(in the rows, 128 means zero)
One turn or mirror swaps these rows in pairs. Which row does each one swap with?
tigu: [170 103 132 122  84 105 113 142 127 111 112 143 155 115 129 145  94 114
 146 104 156]
dak: [148 110 151 122 134 141  98 145 115 153 129 132 112 113 111 148 109 131
 127  81 149]
rov: [136 135 114 144  96 138 130 134 128  70 106 115 105 105 140 138 137 125
 118 103 117]
kesa: [114 102 141 159 107 149 108 135 135 175  95 147 131 105 152 143 126 108
 137 118 105]
vup: [159 123 134 143 136 141 145 133 146 122 125 181 114 114 142 128  72 125
 158 141 153]
gabi: [127 123 141 118  93 143 138 150 123 161 114 121  72  98 123 135 101 121
 131 123 137]
Lavos: [153 114 147 153 140 170 154 137 136 146  95 112 129 114 124 159 128 131
 120 127 144]
lupu: [155 126 127 135  86 145 119 133 143  76 126 155 120 121 116 136  78 133
 154 118 120]
gebo: [157 127 155 141  98 147  97 134 131 152 113 196 119  99 141 134 116 122
 134 126 161]
govo: [161 150 142 165  96 114  92 132 156 123 106 177 137 116 156 120 108 115
 126 125 140]
Besu: [140  95 174 165 119 176 100 151 123 105 114 141 110 104 141 144 114 141
 166 124 153]
laz: [161 128 128 125 138 121 127 121  97 120 115 163 122 140 147 121 125 125
 119  94 145]
lov: [151 137 116 147 105 117 118 120 167 111 102 182 133  95 161 125 100 118
 145 127 117]
Rel: [160  96 126 132 108 138 114 136 131  89 133 150 108 120 118  92 130 113
 130 136 109]
belun: [126 135 136 170 131 132  92 115 146 143  96 132 132 102 138 157  97 121
 167 158 138]
seruk: [171 105 131 156 131 154  79 138 145  96 126 155 152 129 147 148  96 119
 140 112 155]
zuk: [165 131 128 135 135 154  86 123 141 113 106 132 135 115 135  86  75 120
 138 105 157]
bimuv: [ 98 112 136 137 112 147 118 150 143 139 105 119 121 102 189 153  77 119
 140 120 144]
nus: [183 120 133 151 109 149 116 141 127 145 105 139 119 129  88 117 129 127
 130 131 150]
lokit: [161 122 140 144  86 136 154 157 124  97 100 139  86  95 144 113 100 145
 126  96 129]
Sanod: [117  95 168 144 141 146  97 135 115  91 121 149 124 112 162 118 111 138
 140 103 121]
mekab: [130 132 110 135 110 156 112 135 142  84 111 107 120 102  93 148 104 120
 133 112 155]
fidis: [176 110 121 141 110 143  97 142 131 112 118 102 119 113 105  88 105 124
 126 115 133]
gori: [115 142 123 133 102 138 115 120 134 167  94 112 101  93 124 139 116 111
 119 134 144]
mitu: [126 122 131 148 114 105 114 132 108 134 109 121 101 118 174 165 124 107
 140 123 109]
dedep: [133 111 136 161  96 149 114 126 137 142  98 174  99 111 194 137 127 125
 136 136 123]
sizet: [ 98 139 128 150 116 136 112 119 145 115 136 115 127 121 151  87  99 117
 145 131 124]
liva: [160 119 129 147 122 154 116 128 135 119 112  62  99 117 143 138 125 125
 149 125 141]
dadel: [138 136 149 158 115 126 115 127 137 165  91  94 108 110 142  96 116 124
 119 118 129]
rup: [130 110 138 138 136 140 115 139 133 177 110 141 130 127 120 116 100 107
 114 112 108]
kupum: [129 152 126 161 110 146 118 127 129 119 126 139 104 116 160 185 128 127
 135 138 168]
nabid: [126 111 122 156 110 154  95 131 115  97 118 101 129 108 177 168 109 122
 147 133 154]
moz: [132  98 137 149 113 144 139 134 135 157 101 117 105 121 144  84 121 127
 119 123 111]
puz: [176 101 132 117 112 154  97 144 106 101 129 118 128 111 130 129 117 134
 134  88 159]
pif: [172 126 134 172  90 151 126 153 138 119 100 153 128  94 150 113 125 128
 143  82 109]
zar: [142 133 135 140 101 157 109 134 128 160 108  93 123 110 128 172 133 116
 116 121 134]
Pur: [161 100 134 144  61 140 118 140 114 133 125 112 127 103 157 148  98 117
 154 127 105]
vasev: [148 119 131 193 116 150  87 130 139 101  99 132 132  96 177 135  95 131
 157 150 138]
Vano: [170 125 128 107  87 150 139 164 137 118 122 150 106 116 145 116 106 127
 121  95 163]
poda: [124 135 129 143 110 151 127 137 128 132 107 193 120 100 150 154  81 121
 128 121 165]
refu: [ 92 110 139 151 112 128 120 142 130 101 118 142 119 110 161 118  62 130
 127 122 132]
bem: [156 127 122 147 104 138 116 131 146  92 124  93 113 101 135 184 101 113
 138 111 123]
nub: [154 125 153 122 123 129 110 135 163 117 147 149 137 118 124 165 104 111
 147 148 137]
Veg: [163 114 133 152 117 150 117 141 124  80 121 171 109 100 143 116  75 118
 140 126 172]
pav: [134 125 107 101 116 130 115 112 143 141 105 140 108 108 128 102 107 117
 112  97 123]
kif: [128 106 118 168 143 146 122 116 133 103  80 133 126  82 161 130 113 123
 147 129 103]
tapi: [129 102 146 151 107 136 143 123 107 132  92  96 131 124 166 133 109 132
 149 138 168]
bipi: [163 143 158 123 125 155  91 119 132 137 132 163 145 120 144 151 116 129
 140 129 165]
Kamet: [161 167 132 147 106 136 139 122 148 134 108 165 105 110 165 144 126 120
 150 152 128]
zaz: [119 100 147 166 117 179 141 129 118 115  93 106 110 119 138 126  85 149
 148 119 117]
Fonak: [148 123 116 131 115 162 134 100 108 121 117 136 160 119 155 108  80 136
 138 118 156]
laf: [129  95 128 159 110 148 121 148 120 116 101  87  83  84 133 132  80 107
 133 120 130]
nunub: [139 103 116 155 110 141 156 153 138 151 107 114  96 110 118 143  86 108
 133 135 116]
dod: [157  97 164 150 147 176 117 126 118 105 139 135 126 137 146 130 101 138
 132 114 160]
Relid: [152 156 117 111 107 140 132 107 147 135 115 160 117 114 132 106 138 121
 143 128 147]
tazup: [161 120 133 182  79 156  94 149 139 120  96 103 100 107 166 135 107 105
 141 144 124]

Swapped with nunub: vup
Swapped with liva: seruk
Swapped with nabid: puz
Swapped with belun: nus
Swapped with nub: Lavos
Swapped with bipi: zar
Swapped with rup: Kamet

